In the data rows, 50 means zero.
Each row below has a hidden score, from 0 to 40, with 20 about the middle. What is it? The score is a weighted sum of the row's numbers plus the product of two more (or one squared), each taken from its middle value.
49,47,44,48,48,49,49,48,85,69,51,40,40,53,41,35 -> 22
37,38,72,59,67,79,37,37,62,47,44,48,47,45,41,41 -> 32
43,41,47,53,56,46,45,45,78,68,61,50,43,42,39,39 -> 20
52,61,41,44,45,43,53,51,38,43,46,64,47,42,48,81 -> 25
35,35,51,55,59,66,35,35,38,35,34,36,81,80,76,53 -> 18
35,34,76,70,72,75,35,35,43,37,37,40,68,51,52,46 -> 19
48,46,42,46,46,42,51,47,51,63,76,80,36,38,39,41 -> 17
47,44,46,47,48,53,45,48,58,41,40,40,80,62,57,48 -> 27
38,38,68,54,58,59,40,40,66,71,63,44,37,45,39,36 -> 21
48,49,45,47,47,50,43,48,58,67,67,66,42,37,38,43 -> 21
53,64,52,45,44,47,52,50,55,50,45,46,51,55,49,43 -> 22
63,77,37,36,36,35,55,64,38,47,64,77,37,34,37,58 -> 18
39,41,58,68,58,56,40,40,64,45,43,49,54,56,45,42 -> 27
40,40,48,66,59,66,41,39,73,56,47,37,44,59,47,36 -> 22
42,42,61,56,55,52,40,42,42,43,41,43,66,62,64,51 -> 20
53,58,43,44,44,48,49,56,42,43,46,61,51,49,50,64 -> 23
50,50,46,46,43,45,47,52,61,42,42,71,62,40,43,55 -> 29
51,45,52,49,50,51,59,51,38,48,56,44,44,51,61,50 -> 8
67,57,39,40,39,38,78,67,52,46,48,48,43,48,46,45 -> 17
40,39,61,66,66,71,39,41,56,46,46,43,49,49,49,40 -> 16
58,55,40,38,39,37,58,59,37,41,49,88,41,40,47,69 -> 22
59,59,37,35,36,37,66,63,44,61,82,71,34,34,36,40 -> 10
77,78,33,34,33,34,69,80,39,48,59,73,34,34,36,40 -> 20
52,63,43,45,46,45,65,53,57,48,47,43,51,51,49,44 -> 17
70,64,36,38,37,39,50,67,85,46,43,54,47,43,38,41 -> 30
57,50,38,39,40,38,53,59,36,37,38,40,62,61,80,75 -> 15
45,45,54,50,53,50,48,45,76,58,49,39,50,57,43,36 -> 27
37,38,57,63,69,57,37,37,45,38,38,38,59,70,69,51 -> 12
51,53,41,42,41,41,56,55,79,76,65,39,37,46,40,35 -> 20
57,63,36,38,38,36,50,52,35,36,36,42,59,52,72,99 -> 28
44,40,47,47,47,47,40,46,39,38,38,38,60,97,78,56 -> 25
38,38,63,63,61,69,42,39,59,74,61,39,36,43,39,35 -> 14
67,59,35,38,37,37,61,69,46,41,39,43,73,52,52,53 -> 26
38,38,64,62,61,53,39,38,40,44,55,89,43,37,39,58 -> 23
57,58,41,40,40,40,52,64,54,47,48,64,59,39,39,57 -> 30
67,65,41,37,38,42,61,66,45,46,51,55,49,43,44,50 -> 21
37,42,73,62,62,74,35,37,43,47,47,71,40,38,38,54 -> 23
43,41,48,42,41,43,41,45,36,35,35,39,71,69,80,95 -> 17
59,51,41,39,39,39,53,59,58,76,81,49,38,39,38,35 -> 16
37,37,64,65,73,61,39,35,48,40,38,38,59,66,56,46 -> 18
35,36,83,68,80,68,37,36,59,51,46,42,44,41,38,37 -> 18
46,47,42,50,52,49,48,45,43,75,91,53,37,38,39,40 -> 2
40,39,55,60,60,61,41,39,69,47,43,42,60,54,47,43 -> 24
43,41,46,43,42,41,41,42,36,36,36,36,57,94,99,55 -> 10
64,65,38,39,38,42,68,63,52,59,56,42,41,48,49,38 -> 16
49,48,40,40,41,40,45,46,40,37,36,38,76,92,78,57 -> 24
51,52,35,35,35,34,50,51,87,96,84,41,34,35,35,33 -> 14
50,52,40,39,37,41,75,55,36,36,38,42,59,50,62,90 -> 13
51,47,41,41,44,50,46,54,38,40,40,37,51,85,85,50 -> 13
61,65,42,39,40,44,55,67,62,47,47,47,55,42,43,45 -> 23
36,35,88,71,69,71,35,35,42,39,39,37,52,60,50,45 -> 19
39,40,45,41,42,41,36,39,34,35,34,36,84,85,99,63 -> 12
51,54,44,40,39,38,50,50,76,78,70,58,35,36,36,36 -> 19
52,65,47,43,42,45,54,57,42,49,47,38,51,65,63,43 -> 12
65,63,43,43,42,43,53,60,38,50,50,42,44,56,59,50 -> 17
35,35,80,87,80,75,34,35,40,40,37,38,48,51,50,43 -> 29
51,51,39,37,37,37,50,56,42,71,88,88,33,34,35,42 -> 17
57,53,35,34,34,36,72,59,41,73,86,73,33,34,36,36 -> 16
64,63,34,34,34,34,58,65,39,57,70,95,34,34,36,41 -> 23
39,41,56,55,59,54,40,38,43,57,71,90,38,35,36,44 -> 18
60,84,39,39,40,37,62,58,40,41,44,47,50,52,55,55 -> 20
35,35,50,55,54,51,36,35,37,35,34,35,91,83,79,58 -> 21
52,48,41,41,40,42,60,54,44,69,92,58,36,37,39,42 -> 5
57,58,41,42,42,43,65,63,41,48,47,40,42,58,65,49 -> 11
42,43,41,42,45,42,45,45,37,38,38,36,63,90,99,53 -> 3
62,65,39,36,36,37,54,58,37,38,39,38,64,65,73,62 -> 18
82,89,34,33,33,33,59,95,39,47,57,55,35,34,36,42 -> 15
40,42,48,65,72,67,38,40,71,45,43,44,52,49,44,41 -> 17
42,43,58,60,53,49,42,40,48,40,39,40,60,76,66,46 -> 21
41,38,47,42,42,42,39,42,35,35,35,36,73,99,95,59 -> 19
46,53,47,53,51,51,45,46,45,41,39,43,63,68,58,53 -> 24
70,79,38,37,36,37,69,75,45,48,47,48,41,41,42,49 -> 25
42,42,51,46,47,43,44,43,38,38,37,37,62,99,76,55 -> 26
38,37,50,63,63,63,37,39,39,39,41,45,55,49,61,84 -> 22
56,50,41,46,45,44,53,56,59,52,45,48,52,54,49,48 -> 21
43,42,58,55,57,52,40,42,69,59,59,56,44,41,39,40 -> 21
37,38,56,67,64,54,38,37,69,76,60,42,39,44,40,35 -> 20
56,55,44,44,44,40,55,50,55,43,43,78,60,41,39,51 -> 25
76,73,34,35,35,35,66,73,37,46,58,66,36,37,40,53 -> 19
60,70,41,39,40,38,55,55,40,43,50,76,46,39,43,64 -> 24
54,63,39,38,39,43,53,54,36,38,39,41,56,74,69,66 -> 18
60,57,38,39,37,39,63,58,37,37,38,41,54,55,76,74 -> 13
58,51,40,43,44,41,61,59,56,48,51,42,46,58,56,46 -> 17
38,41,65,52,53,47,43,39,35,37,39,38,51,64,84,75 -> 9
56,47,42,43,41,40,53,51,90,77,58,42,38,43,39,34 -> 6
44,48,60,58,56,49,49,47,51,58,57,51,43,40,42,45 -> 20
46,50,37,37,37,38,48,45,95,99,72,45,33,35,34,33 -> 8
40,39,52,61,64,63,39,42,41,41,43,53,59,49,50,65 -> 21
81,80,36,35,35,35,65,80,39,44,52,52,41,39,41,49 -> 23
34,34,75,78,76,96,34,34,42,39,37,37,46,55,50,41 -> 17
37,36,73,70,70,67,36,37,44,44,44,63,49,38,41,54 -> 21
49,48,46,43,45,47,50,44,38,38,37,37,58,87,84,52 -> 15
39,43,51,54,57,60,40,38,72,83,63,40,36,42,42,35 -> 14
38,38,79,54,57,59,39,38,40,48,58,89,37,35,38,49 -> 27
43,41,72,61,55,60,44,41,49,45,48,64,44,40,40,51 -> 17
58,56,44,42,42,44,53,56,44,81,76,42,36,43,44,37 -> 12
73,99,33,33,33,34,96,76,35,37,38,40,40,41,41,51 -> 22
63,56,43,40,40,38,95,56,50,50,47,47,49,43,42,43 -> 4
49,48,44,44,45,49,45,49,62,68,82,55,36,40,39,38 -> 12
59,72,40,41,39,41,58,65,38,52,50,44,43,50,57,53 -> 21
35,37,78,68,72,69,37,36,60,62,47,44,40,40,39,36 -> 16
37,38,51,58,54,56,36,42,53,65,73,76,36,35,37,45 -> 19
58,46,48,45,47,48,49,54,75,51,44,47,55,46,46,41 -> 22
40,43,64,55,55,48,40,41,49,51,65,82,39,36,38,49 -> 19
53,53,46,44,40,43,45,51,38,39,41,47,57,56,76,73 -> 18
65,60,37,38,38,37,57,63,41,48,51,73,42,38,44,66 -> 19
44,41,60,56,62,53,44,41,40,46,46,47,57,56,54,55 -> 16
39,39,67,71,66,67,40,39,48,45,47,44,46,46,52,46 -> 17
36,38,62,65,60,70,35,36,59,75,67,48,36,37,37,35 -> 16
33,34,76,75,83,99,33,33,35,37,38,37,40,45,53,51 -> 7
34,36,77,71,71,65,34,34,43,36,35,37,62,65,60,46 -> 19
45,47,39,44,45,44,43,44,45,38,36,38,85,90,66,52 -> 31
51,55,39,45,42,45,57,54,56,43,39,39,69,69,54,44 -> 28
57,66,38,40,39,38,61,56,36,42,48,57,43,41,55,84 -> 24
39,39,42,43,43,43,39,41,35,35,35,35,67,88,99,63 -> 9
36,36,67,74,66,82,36,36,52,42,38,38,56,57,48,41 -> 22
40,37,53,55,55,69,44,40,48,55,69,74,38,36,38,45 -> 21
65,72,37,37,38,36,55,65,40,51,57,75,41,37,41,51 -> 24
59,49,37,42,41,43,61,63,73,46,44,52,57,47,42,43 -> 31
61,71,37,38,37,39,55,60,42,65,82,55,35,37,39,43 -> 5
45,43,47,46,45,47,51,42,51,68,70,84,38,36,38,41 -> 20
43,50,50,59,53,53,46,43,42,41,40,43,53,61,66,59 -> 23
60,55,37,36,36,35,51,59,39,71,95,78,33,33,35,40 -> 10
64,53,38,38,39,38,67,65,62,63,69,45,38,43,41,37 -> 18
51,51,38,47,48,43,56,54,38,41,45,47,53,59,62,67 -> 18
49,54,44,50,52,46,57,53,71,46,43,44,56,49,43,43 -> 23
